The rows below come in pairs that one turn or mirror swaps. Which row does each named row swap with?
z_507: 422,247,199,201,84,57,-142,-122,41,-105,-154,71,-49,12,167,64,-32,-154,139,90,64,-101,-300,-102,66
z_470: 495,-254,388,37,82,-81,-18,-125,-146,-236,2,-17,-39,-45,-111,112,-139,-218,-54,17,-86,76,-112,-119,-6
z_966: 334,117,460,98,71,112,-193,22,109,-15,-25,-29,-123,27,-226,-83,-82,-112,-151,94,-157,12,-337,-306,46
z_942: 178,44,238,32,104,-19,-106,-109,75,-434,-202,-162,-87,-50,-125,-17,292,-18,96,263,-6,-103,-200,-145,-34
z_25: 340,-233,205,-144,170,107,69,24,-2,-58,-319,-53,164,-187,-153,115,-121,-174,88,38,153,9,-188,-245,49
z_379: 375,-129,357,-200,295,39,-173,7,95,-74,48,243,-96,79,-235,-71,-319,-87,-101,234,-1,-10,-214,-68,15
z_233: 433,170,354,-264,326,-37,44,44,-21,-118,-275,20,-213,76,-3,-169,36,-185,103,388,61,58,-293,-73,62
z_895: 457,314,408,65,206,32,-192,-138,48,-83,7,95,-159,154,43,-8,-61,-190,62,207,-55,19,-267,-34,33
z_363: 473,-234,313,92,60,-25,4,-110,-168,-258,-93,47,67,-83,-92,116,-200,-106,-37,-17,-86,49,-199,-99,10
z_193: 420,-205,172,-61,119,78,79,67,-31,-53,-297,-93,116,-184,-19,77,-137,-197,123,72,213,-53,-190,-232,28
z_840: 369,263,313,-199,332,11,31,36,20,-166,-302,38,-210,82,-3,-188,59,-206,94,376,77,-36,-241,-76,67
z_783: 301,-200,321,-312,314,73,151,-68,-15,-191,-281,-77,-31,-83,-301,-30,-53,-173,-31,245,-46,133,-81,-92,52
z_520: 219,-235,135,-89,234,82,-117,-127,142,-274,-134,119,172,-59,-37,150,-30,-30,149,264,202,-95,-81,-30,-49
z_239: 301,178,425,55,96,108,-183,1,147,8,-53,-41,-115,1,-258,-105,-88,-138,-159,115,-189,-11,-275,-269,9
z_981: 512,-44,313,-189,228,-146,15,22,-206,-107,-250,46,-154,-32,-63,-128,-170,-200,-22,303,18,91,-234,101,-4
z_771: 539,-103,331,-128,240,-142,-4,-17,-271,-215,-131,37,-149,-19,-88,-55,-162,-157,-54,264,-63,83,-173,94,7
z_868: 223,-208,57,-92,250,9,-90,-153,51,-344,-124,118,101,-69,-64,179,-42,-108,122,274,170,-95,-38,-37,-48
z_170: 329,249,394,-204,340,65,16,0,31,-110,-291,53,-211,78,-47,-194,90,-135,84,377,43,-32,-291,-120,69
z_699: 191,-259,94,-79,203,87,-140,-135,56,-306,-93,115,114,-78,-73,135,-3,-111,124,243,180,-143,-67,-27,-51
z_452: 188,-200,82,-82,247,92,-88,-140,136,-295,-171,76,141,-110,-81,112,-37,-111,102,300,192,-155,-76,7,-74
z_797: 317,-285,245,-126,117,83,74,29,-22,-109,-327,-70,178,-195,-93,9,-151,-183,72,93,138,-6,-262,-256,33
z_971: 285,-269,194,-132,143,26,-104,113,125,-67,-36,73,104,-144,-211,-180,-170,-81,-69,277,130,-73,-278,-331,1
z_19: 278,-53,433,-193,268,80,99,-98,-1,-349,-312,-94,-78,-42,-309,-25,105,-65,-19,276,-153,69,-75,-63,45
z_145: 274,-208,327,-245,271,120,111,-59,3,-234,-401,-49,83,-83,-297,-13,-107,-73,6,220,-103,80,-129,-95,24
z_637: 357,240,312,-234,326,129,1,-14,166,-82,-218,-36,-144,65,-23,-172,105,-153,133,345,120,-17,-276,-167,150
z_213: 192,-202,60,-58,247,-7,-107,-105,-12,-294,-200,121,15,-150,-122,85,-13,-124,31,350,128,-153,-58,96,-78
z_746: 509,-154,305,-130,170,-127,22,-52,-260,-238,-154,15,-145,-57,-114,-63,-246,-162,-50,204,-98,32,-177,71,-33
z_972: 233,166,293,-84,274,225,-9,-80,225,-211,-271,-30,35,34,-9,43,144,-82,256,228,162,-143,-241,-244,87
z_182: 310,114,348,119,92,36,-232,-4,156,-34,-37,-7,-199,-20,-247,-148,-80,-66,-193,228,-137,28,-317,-272,-22
z_977: 242,-154,30,-101,226,-110,-151,-117,-54,-284,-172,95,-85,-122,-122,42,-90,-144,24,399,76,-52,-83,118,-107
z_352: 381,284,334,-201,377,54,68,-17,65,-116,-293,23,-187,69,-26,-159,40,-82,140,312,89,-39,-289,-96,90
z_138: 316,99,385,53,75,5,-214,-12,149,-3,-87,-8,-216,-48,-228,-190,-89,-141,-205,178,-134,-27,-320,-271,27
z_380: 432,-113,396,-150,264,-32,-158,-11,115,-95,107,234,-81,75,-166,-90,-315,-119,-122,236,46,-32,-260,-75,7
z_132: 121,-223,93,-51,99,25,-113,18,177,-229,-264,-53,8,-182,-169,-77,88,-54,14,250,172,-140,-246,-302,14
z_758: 412,147,493,-75,318,80,-146,-108,102,-74,64,243,-105,199,-88,5,-182,-67,3,251,-22,-3,-224,-32,45
z_276: 290,128,447,138,13,127,-148,-65,128,-23,-57,-39,-32,12,-228,-43,-17,-138,-132,79,-188,20,-314,-287,-1
z_124: 363,-20,229,70,111,-95,-264,2,-19,-86,-10,62,-231,-42,-154,-199,-170,-148,-219,323,-121,-13,-219,-50,-35
z_759: 427,162,171,188,61,94,-135,-88,59,-58,-125,-51,2,-6,140,118,-10,-154,200,49,106,-31,-260,-230,-9
z_80: 392,-99,413,-162,326,18,-145,-23,102,-46,72,263,-97,84,-148,-32,-281,-128,-111,268,23,-34,-146,-33,13
z_658: 374,-73,472,144,14,121,-93,-103,101,-146,-97,-35,90,-14,-216,128,-98,-98,-10,-43,-162,78,-229,-246,17
z_938: 503,254,386,112,176,30,-173,-93,49,-98,63,80,-193,150,68,-5,-100,-124,37,142,-63,5,-253,-70,26
z_628: 346,-29,162,-8,205,-71,-216,-25,-34,-73,-11,-10,-275,-63,-191,-150,-201,-133,-185,379,-84,-60,-134,-20,-88
z_684: 452,174,160,128,50,78,-107,-10,84,-59,-170,-15,48,4,143,56,-71,-206,178,40,137,-32,-295,-245,18
z_604: 227,53,406,-121,217,83,52,-151,23,-304,-269,-135,-147,-9,-314,-19,187,-107,18,281,-205,-33,-76,-85,0
z_815: 400,-105,362,-209,304,35,-125,2,72,-67,46,276,-7,74,-197,-71,-323,-132,-110,243,-3,-3,-210,-142,43
z_788: 370,-252,284,-155,167,66,-118,101,93,-53,11,157,55,-75,-175,-89,-282,-129,-64,179,124,-95,-287,-317,33
z_867: 244,-139,59,24,197,-215,-157,-72,-43,-220,-123,115,-166,-151,-157,-15,-130,-116,-79,359,46,-82,-114,53,-120
z_238: 324,-288,213,-225,124,89,93,-17,-10,-105,-286,-85,130,-193,-181,38,-142,-214,67,61,106,5,-179,-230,4
z_861: 193,61,302,18,168,12,-15,-121,89,-403,-222,-185,-175,3,-199,-18,267,8,54,313,-63,-59,-177,-132,-31
z_436: 202,-5,232,-57,272,196,-67,-174,188,-235,-122,77,132,35,-18,195,94,-59,234,242,197,-98,-103,-102,13
z_357: 447,309,405,66,223,36,-151,-84,80,-125,32,100,-174,169,42,-1,-60,-142,66,127,-42,2,-227,-35,34
z_985: 152,-250,154,-75,50,-15,-149,-23,115,-199,-212,33,90,-185,-154,-78,33,-33,17,197,189,-151,-344,-299,-28
z_408: 439,93,164,149,72,99,-49,-12,6,-26,-236,-8,56,-60,150,153,-83,-216,179,50,113,-68,-256,-222,15
z_812: 122,-19,181,95,99,29,-134,-92,116,-341,-208,-98,-96,-137,-139,-56,278,-38,8,339,42,-110,-218,-217,-44
z_547: 165,144,284,-143,277,220,3,-86,215,-188,-320,1,46,0,-32,-1,194,-100,209,243,142,-86,-233,-192,61
z_479: 404,-16,444,107,-46,78,-92,-125,63,-178,-53,-78,36,9,-220,65,-11,-73,14,-32,-197,33,-274,-274,9
z_613: 432,-208,322,-167,207,9,-163,73,124,-30,87,171,-10,6,-213,-92,-289,-85,-100,187,79,-2,-284,-208,23
z_893: 207,196,302,-105,273,237,-4,-60,230,-203,-244,-1,77,42,-9,13,168,-98,231,192,128,-83,-211,-180,71
z_236: 407,186,351,-145,351,-43,116,21,-72,-47,-254,0,-267,68,-27,-185,-10,-193,81,337,81,26,-215,-62,102
z_608: 262,-42,465,-115,274,58,50,-121,10,-377,-223,-117,-132,19,-272,-8,165,-106,9,327,-149,42,-55,-26,27
z_385: 482,-124,283,-102,232,-165,-2,-46,-213,-178,-173,-39,-211,-64,-88,-55,-227,-222,-64,276,-49,91,-157,72,-25
z_564: 191,-31,138,82,70,23,-143,-113,106,-367,-243,-177,-72,-136,-99,-82,237,-20,54,319,21,-126,-195,-173,-27
z_343: 433,-100,437,122,1,54,-62,-124,4,-197,-55,-56,57,-45,-184,144,-74,-131,-47,-67,-148,102,-164,-217,20
z_463: 401,69,163,146,58,71,-17,-41,-11,-27,-248,-38,137,-50,125,35,-43,-153,218,66,163,26,-305,-205,45
z_773: 137,42,220,31,148,38,-103,-117,58,-393,-256,-167,-118,-60,-150,17,292,-36,74,313,-5,-53,-181,-95,-24
z_163: 450,219,197,144,94,84,-88,-114,27,-21,-92,1,47,-26,160,52,10,-209,178,52,122,-36,-275,-181,27

z_815 pairs with z_868
z_132 pairs with z_124
z_604 pairs with z_479
z_972 pairs with z_895
z_357 pairs with z_893
z_380 pairs with z_452
z_981 pairs with z_193
z_971 pairs with z_867
z_637 pairs with z_507
z_759 pairs with z_170

The rows below come in pairs that one turn or mirror swaps. Which row does each named row swap with?
z_610: -103,47,100,-180,154,36,139,-93,-94,-57,167,-26,-38,211,0,133,-303,-157
z_135: -63,-40,123,91,227,-41,4,-168,-50,-229,-237,164,-214,110,-62,242,0,-86
z_93: -89,72,-22,-77,-141,84,182,58,-167,-71,-52,-107,-191,122,170,-176,-99,-93
z_211: -99,171,117,-235,164,4,62,79,-111,-79,156,-6,-248,261,42,106,-168,-22
z_617: -132,-40,230,33,290,-221,95,-116,9,-200,-58,-69,-128,156,-165,63,-48,-211
z_340: -9,12,196,112,179,-23,236,-22,-26,-213,-187,222,-327,241,-23,25,9,36
z_412: -10,17,162,-285,76,85,174,20,-125,-135,250,26,-65,195,67,52,-137,-158
z_488: 168,34,145,167,27,25,171,107,-2,-13,64,155,-227,11,114,35,170,-244
z_117: -177,99,-48,-64,33,-122,177,-103,-25,-24,-77,75,-71,143,98,-176,-280,-91
z_139: 165,-111,48,159,8,-76,-11,64,-80,111,-72,-171,-169,46,8,-128,7,-208
z_121: -11,21,-92,-46,-63,22,167,-90,-183,-61,-74,46,54,199,225,-161,-160,-158
z_247: 31,-12,121,-161,35,46,48,127,-181,-76,217,-129,-88,314,68,31,-46,-50
z_578: 193,-73,-73,202,129,-94,50,-47,-41,18,108,-48,-113,-14,-31,187,29,-240
z_326: 295,-117,125,-65,89,39,85,-65,-16,175,-61,188,-46,122,42,59,65,-109
z_485: -142,-38,141,26,230,29,-41,4,107,-227,-286,-66,-231,108,-49,-58,64,-223
z_640: -173,6,202,-187,20,18,142,-173,-45,-142,219,18,-127,249,55,19,-138,-182
z_698: 35,-65,223,-59,180,85,49,-154,-72,-289,-280,87,-242,90,-114,111,-44,8
z_583: 17,183,69,-245,86,8,123,-21,-27,-97,134,0,-142,280,35,120,-300,-41
z_169: -200,52,-122,-68,-74,6,174,48,-110,-78,-41,24,-231,229,97,-193,-179,-108
z_555: -122,-51,106,3,22,0,-57,-53,-27,-381,-146,42,32,121,-115,36,74,-114
z_933: 299,103,21,108,95,-90,43,125,-89,19,85,53,-187,61,-104,-25,81,-305
z_344: -99,59,-30,-80,-114,124,117,-94,-209,-81,-1,43,-59,178,179,-202,-73,-39
z_36: -92,76,185,-244,63,101,59,62,-16,-67,144,13,-242,349,14,14,-113,-27
z_802: 282,35,36,65,-73,58,123,-156,-72,82,-24,162,-241,71,-112,48,53,-236
z_335: -51,-68,16,-266,66,-16,75,7,-120,-74,173,-24,15,228,70,140,-206,-108
z_648: 188,-46,-140,108,59,-13,186,-67,45,-4,86,23,-339,6,-54,-31,96,-294
z_576: -36,-49,131,3,359,-68,-17,-38,-95,-280,-251,61,-53,25,-90,-89,-33,-89
z_791: 179,77,93,63,69,-176,-1,60,31,-1,33,7,-299,64,-7,40,208,-289
z_679: 23,-158,39,151,387,-34,-44,-161,-40,-204,-219,-3,-78,130,-17,-24,-58,-121
z_730: 151,-37,-133,219,153,109,51,30,112,22,62,9,-191,89,0,22,44,-357
z_399: 41,-21,-58,-84,-60,49,183,-63,-93,-15,-14,-159,-230,138,172,-134,-254,-3
z_618: 120,-55,150,38,342,58,-129,46,81,-163,-134,-40,-268,39,-72,-66,-140,-39
z_923: -13,-216,177,-62,268,72,-58,-77,76,-333,-133,23,-177,30,6,36,-80,-164
z_29: -74,112,75,66,231,-4,-62,10,-54,-373,-190,126,-137,-16,-60,24,8,-45
z_678: 261,-1,-28,41,17,73,-6,-34,-25,104,-184,43,-235,148,-48,107,167,-234
z_835: 155,116,-172,65,39,-5,-49,41,65,97,13,-22,-207,57,-212,52,-80,-117
z_291: 205,-23,-71,28,61,-31,132,-24,-5,97,-70,188,-140,256,50,-105,204,-34
z_680: -55,55,-81,-78,15,71,268,-7,-103,-62,-48,45,-189,108,153,-225,-277,-66
z_161: -9,-21,-98,-33,-82,-39,252,-150,-123,-52,-15,66,12,135,177,-89,-202,-21
z_61: 48,-76,120,-12,451,109,160,-82,79,-128,-227,52,-101,100,0,35,-65,-56
z_921: 34,-50,194,8,251,-116,1,-7,56,-199,-83,267,-144,261,57,128,-73,67
z_585: -110,-84,72,-23,273,-29,30,10,114,-315,-146,-24,-150,-61,69,113,79,-128
z_183: 165,9,31,119,71,-142,184,-130,-5,-157,69,77,-65,2,-62,-64,203,-300
z_198: 315,144,-111,44,119,62,-29,19,-7,12,12,56,-44,87,-109,23,83,-284

z_399 pairs with z_640
z_576 pairs with z_933
z_791 pairs with z_679
z_578 pairs with z_485
z_610 pairs with z_93

